In the data rows, 128 means zero.
There are 2 hidden groupings, and every row belongs to one group of each. In each grouping, groups are numbered from 0 in the order they first appear among the rows asked about.
The table:
[115,86,45,113,77,153,98,117,194,124,96,96,132,120,107,99,96,153,81,123,151,178,98]
[154,100,119,105,87,126,164,124,80,155,142,97,157,157,175,152,183,79,137,156,87,71,148]
[127,177,143,107,144,144,143,137,123,76,145,143,44,123,151,57,150,121,131,116,194,169,83]
[107,154,203,142,184,103,135,144,115,95,126,161,100,104,134,87,174,160,139,105,159,174,105]
[162,156,158,154,140,180,90,159,140,118,155,118,124,142,120,192,63,102,69,127,146,69,214]
[168,174,175,169,165,136,88,114,149,119,112,136,146,125,98,212,71,180,110,123,156,99,178]
[117,157,200,147,184,112,141,146,104,97,134,160,105,109,140,79,169,166,136,104,157,170,104]
[151,116,110,116,86,120,159,139,89,153,145,103,161,156,180,148,172,81,139,154,76,76,146]
[164,124,128,114,102,85,170,94,92,149,106,124,176,145,151,175,173,154,175,144,86,103,128]
[125,182,151,108,146,141,146,146,123,72,143,143,49,121,151,50,146,114,140,118,184,171,82]
[171,150,79,74,56,123,176,105,108,129,115,103,134,161,159,143,145,115,161,178,113,90,117]
[166,150,82,78,55,113,180,96,113,128,114,102,134,162,156,154,147,115,156,181,106,90,110]
[78,155,161,130,198,117,133,131,107,112,175,176,70,123,117,64,131,101,163,112,131,164,95]
[112,36,89,145,101,165,88,155,156,143,117,84,162,98,128,105,119,107,57,100,122,155,148]
[129,125,92,107,107,97,159,94,86,178,150,135,151,157,120,162,128,95,187,158,60,90,127]
[166,180,178,163,164,142,88,114,160,109,112,142,147,129,96,211,76,172,109,128,159,84,177]
[165,184,181,168,157,142,98,128,151,112,109,140,147,133,96,213,69,176,108,125,154,93,174]
[115,79,48,105,69,161,97,122,177,130,76,93,124,103,103,95,102,145,92,116,154,179,97]
[104,64,94,151,114,124,98,121,172,150,74,113,180,86,105,136,124,181,84,96,136,173,115]
[100,45,86,152,105,157,93,154,164,143,116,80,161,96,122,108,124,107,50,94,120,154,140]
[64,56,59,139,125,133,77,121,164,167,124,120,155,114,78,106,80,123,111,97,111,165,106]
[125,174,151,106,147,135,142,139,125,79,148,141,43,117,149,53,143,119,133,124,182,172,88]
[118,88,54,103,79,153,101,126,192,125,92,89,131,111,117,92,106,150,82,120,153,177,96]
[160,127,129,107,107,77,163,109,91,157,97,130,181,149,147,179,177,161,168,157,100,95,117]
[164,147,84,70,62,104,175,105,114,137,119,104,134,161,170,146,148,108,164,183,112,99,113]
[123,180,142,156,164,153,85,118,154,136,157,154,113,142,76,183,29,113,128,133,118,79,182]
[163,145,86,67,62,111,173,101,115,131,121,110,131,170,154,146,149,124,160,184,105,97,114]
[127,167,155,103,156,142,146,132,123,67,144,137,60,115,148,62,143,116,134,129,181,158,92]
More rows, each followed by its group in each grouping, the strongest grouping first:
[156,103,119,113,88,110,164,138,81,149,150,101,163,157,181,161,170,85,137,157,74,67,153] 0 0
[117,117,91,114,101,104,161,94,88,177,152,146,143,165,126,142,142,92,193,165,60,78,124] 0 1
[161,180,183,164,155,142,95,122,157,107,112,149,158,127,101,212,75,171,110,121,155,99,181] 1 2
[120,181,132,151,166,152,82,116,156,133,151,151,115,150,72,182,33,110,132,137,130,88,171] 1 1
[102,56,92,150,114,122,99,134,166,140,83,111,185,95,99,131,123,184,90,88,132,176,119] 2 2
[115,93,49,113,72,155,108,123,193,123,91,87,120,109,110,97,99,158,81,117,157,174,109] 2 3
[114,61,107,146,118,124,92,135,169,143,81,115,179,86,90,137,126,194,91,86,137,191,114] 2 2
[167,120,126,123,96,81,168,114,94,148,108,139,184,148,150,173,165,160,172,151,84,92,122] 0 2
[112,146,198,148,187,112,144,149,117,99,131,155,118,99,133,87,177,166,150,107,171,167,102] 3 2
[113,135,187,150,169,144,135,164,97,98,163,135,80,107,167,63,166,89,108,119,147,148,131] 3 0
[120,126,93,106,109,101,164,93,94,178,151,138,149,161,129,145,130,93,196,162,70,82,119] 0 1
[135,146,205,146,190,101,144,151,115,98,120,161,101,97,144,92,172,158,149,95,156,173,100] 3 2
[120,122,86,110,108,100,158,104,94,170,147,145,142,162,138,146,135,88,189,159,59,86,129] 0 1
[111,52,96,158,112,123,95,129,177,153,84,115,174,84,92,127,122,187,79,89,129,179,107] 2 2
[156,105,120,113,82,126,162,129,75,154,145,100,155,157,179,157,172,83,139,160,86,71,158] 0 0
[167,197,136,122,124,166,95,114,176,95,114,122,97,143,112,175,52,129,99,159,167,93,160] 1 3
[146,104,123,113,82,125,162,133,72,146,145,92,150,155,178,151,166,90,133,167,85,75,143] 0 0
[117,63,94,145,120,124,90,121,175,148,74,106,177,89,95,129,121,197,86,89,134,180,117] 2 2
[88,150,161,137,189,130,132,140,118,113,172,173,70,116,113,57,123,89,165,110,123,161,105] 3 1
[160,102,122,112,83,118,164,143,83,154,136,106,152,149,173,157,172,79,135,155,77,74,151] 0 0
[66,145,155,137,186,124,122,133,114,122,174,165,75,135,107,66,141,87,161,117,134,155,109] 3 1
[107,147,196,149,184,108,145,149,109,96,133,159,108,103,139,98,173,160,145,102,163,166,100] 3 2
[113,130,180,133,170,146,137,173,97,98,169,135,79,114,167,67,171,83,103,107,146,148,131] 3 0
[119,176,142,146,174,157,87,123,155,141,154,154,114,148,71,178,31,106,135,132,128,84,180] 1 1
[115,132,193,140,174,139,139,165,89,90,161,136,68,116,166,67,172,91,106,103,152,146,140] 3 0
[154,186,183,159,146,138,96,118,152,128,106,145,150,125,95,210,76,181,105,121,160,104,167] 1 2
[79,66,61,133,125,128,88,118,174,165,123,116,142,118,84,97,90,121,114,96,107,162,125] 2 1
[83,152,158,138,199,118,134,149,99,111,170,176,70,125,108,56,137,100,164,108,133,156,105] 3 1
